Rotation paths and how fast each direction turns (degrees each step):
Each turn is a multiple of 5 degrees from 10 to 175, or 0.
Each row of a path follows its step; steps can be skipped.

step 1: [ 2.54 -3.70  0.49 -1.26  0.83  0.78 -0.04  1.02  2.63  2.30  1.59  3.96
 -1.76 -0.80 -1.93  2.64 -1.72  0.02  2.53 -1.06  0.81 -0.51  0.16 -2.01
  1.60  0.75 -2.54 -1.79 -0.56  0.63 -3.01 -0.70 -4.11  1.19 -3.47  1.82
  2.10 -0.31]
step 2: [ 0.77  0.95 -1.90 -2.14 -0.98  0.94 -3.03 -0.23  2.06  1.29 -1.16  1.03
  3.19  2.36 -0.17 -0.62  1.50  0.13  2.26  1.78 -0.37  1.33 -2.30 -1.73
 -0.80  1.05  2.52 -3.92  1.87 -0.25 -2.75  0.90 -5.92  0.42  0.73  0.20
 -0.27  3.07]
step 3: [ 0.41 -2.72 -0.33 -1.71  0.65 -1.19  1.35  1.95  3.68 -2.76 -1.47  1.48
  1.15  1.61 -0.61  0.40 -0.36  2.41  2.72 -0.11  2.10  0.75 -3.49  2.16
  1.62  5.58 -2.08  2.09  0.85  0.70  0.33  0.79 -2.98 -1.15  1.00 -0.62
  2.52  1.21]
step 4: [ 2.77 -4.38 -3.50 -0.89  0.65  0.09  0.36 -0.80  1.82  2.01 -2.12  3.31
 -0.85 -0.56 -1.81  2.22 -0.71  0.17  4.46  1.42 -0.18  0.42  1.45 -3.05
 -0.17 -1.18 -0.29 -0.15  2.56  0.12 -0.48 -1.62 -2.75  2.44  0.82 -2.33
  2.05 -1.29]
step 5: [ 0.26  0.28 -0.19 -2.16  1.72  0.83 -1.87  1.82  2.02  2.29 -1.08 -1.78
  1.43 -1.26 -1.19  1.12  2.44 -0.92  1.09 -0.16  2.70  1.72 -0.19 -0.98
  0.99  3.59  3.70 -0.88  3.10  1.52 -0.63  3.66 -5.70  0.59  0.15 -0.98
 -1.83 -0.88]
step 6: [ 2.38 -0.59  0.48 -1.03 -1.90 -0.86 -1.50  3.59  3.60  0.58 -3.34  1.84
 -0.91 -0.96  1.87  2.48 -1.34  1.78  3.75 -0.81  1.89  1.50 -2.62 -1.21
  0.33  2.61 -1.05  1.84 -3.56 -0.33  0.40  1.79 -1.33 -1.50  0.57 -2.83
  2.11  1.23]
step 7: [ 0.55 -0.81 -2.03 -2.99  0.84  3.63 -2.07 -0.79  2.26  2.55 -3.37  2.00
 -2.14  0.87 -0.89  1.35 -0.98  1.50  3.33 -2.61  0.92  0.83  1.27  1.31
 -0.88 -0.28 -2.42 -2.07  1.08  0.33 -2.71 -0.30 -3.01  3.58 -1.43 -1.42
  0.52 -2.39]
step 8: [ 1.18 -0.26 -1.92 -1.72 -0.46  0.84 -2.53  2.12  4.13  1.10  0.56 -3.04
 -0.09  0.95 -1.55  3.06  2.28  0.89 -1.05  1.30  2.89  1.88 -1.87 -0.53
 -1.49  1.31  1.88 -1.01 -0.36  1.68  1.05  0.86 -4.97  2.98 -0.23  1.12
  1.63  3.43]
step 10: [ 0.22 -4.42 -2.17 -1.68 -0.71  3.20  0.80 -1.62  2.74  0.58 -3.70  0.25
  0.10  1.26 -3.42  0.69  0.74  0.31  3.30  1.27  2.51  2.02  1.65  1.26
 -2.30 -0.12  0.49 -1.91 -0.03  0.65 -0.99  2.24 -0.28  2.96  3.39 -1.57
  0.10 -1.61]
step 11: [ 3.67  1.95 -2.03 -1.07 -0.64  0.41  0.59  1.69  1.97  2.46 -0.46 -3.85
  0.70 -2.87 -2.29  3.22  1.68  0.52  2.80 -0.57  3.75  2.65 -1.48  1.42
  0.69  1.17  1.50  2.11  1.97 -0.05  2.96 -0.70 -2.67  0.90  0.62  0.54
  0.25 -0.51]
[ 0.13  0.21  0.45  1.04 -0.60 -0.78  1.30  0.50 -0.13  0.55  0.27  0.50
  0.14 -0.10  0.41  0.66 -1.09  1.02  0.18  0.51  0.65  0.31 -0.21 -0.36
  0.78  0.43 -0.32 -0.12 -0.90 -0.66  1.31 -0.93 -0.35  0.22 -0.96  0.09
  0.53 -0.57] -> 135
[ 0.21  0.28  0.31 -0.61 -0.52 -0.56 -0.35 -0.74  0.53  0.22  0.02  0.01
 -0.75  1.04  0.18 -0.31 -0.72 -0.08 -0.89  0.32 -0.01  0.28 -0.60  0.55
 -0.61  0.15 -1.30 -1.11 -0.53  0.63 -0.63 -0.39 -0.26  0.62 -0.95  1.16
 -0.32  1.32] -> 55
[-0.28  0.98  0.25 -1.65  0.02  0.66  0.70  0.81  0.09  0.79  0.90  0.03
  0.43  0.24 -0.39  0.47  0.87  0.27  0.16  1.36  0.76  0.15  0.81 -0.42
  0.08 -0.97  0.26 -0.42  0.81 -0.26 -0.17 -0.30  0.38  0.25 -0.83 -0.21
 -0.65  0.48] -> 120
[ 0.33  0.03 -0.54  0.48  0.15 -0.05  0.10  0.19  0.16  0.86  0.88  0.88
  0.49 -0.04 -0.02  0.04 -0.56 -0.43  0.16  0.31  0.28 -0.24 -1.11 -0.36
 -2.71 -0.06  0.34  1.30 -0.06 -0.23 -0.15  0.38  0.55  0.24 -0.32  0.02
  0.13  0.06] -> 160
[-0.62 -0.32 -0.79 -0.11  0.80 -0.34 -0.59  0.22 -0.09 -0.46  0.06  0.35
  0.08  0.53 -0.44  0.91 -0.70  0.54 -1.31 -0.84 -0.35  0.80  0.77 -1.37
 -0.03  0.56 -0.21  0.51  1.09  0.44  1.10 -0.39  0.57  0.68 -0.06 -0.13
 -0.31  0.75] -> 85
[-0.92 -0.15 -0.56  0.28  0.19  1.63 -0.77  0.11  0.25 -0.62  1.01  0.67
  0.44  0.59 -0.11  0.52  0.01  0.89 -0.71 -0.79  0.27 -0.57 -0.58  0.39
  0.24 -1.07  0.30 -0.47 -0.88 -0.93 -0.24 -0.28 -0.66 -0.40 -0.09  0.26
  0.97  0.44] -> 55
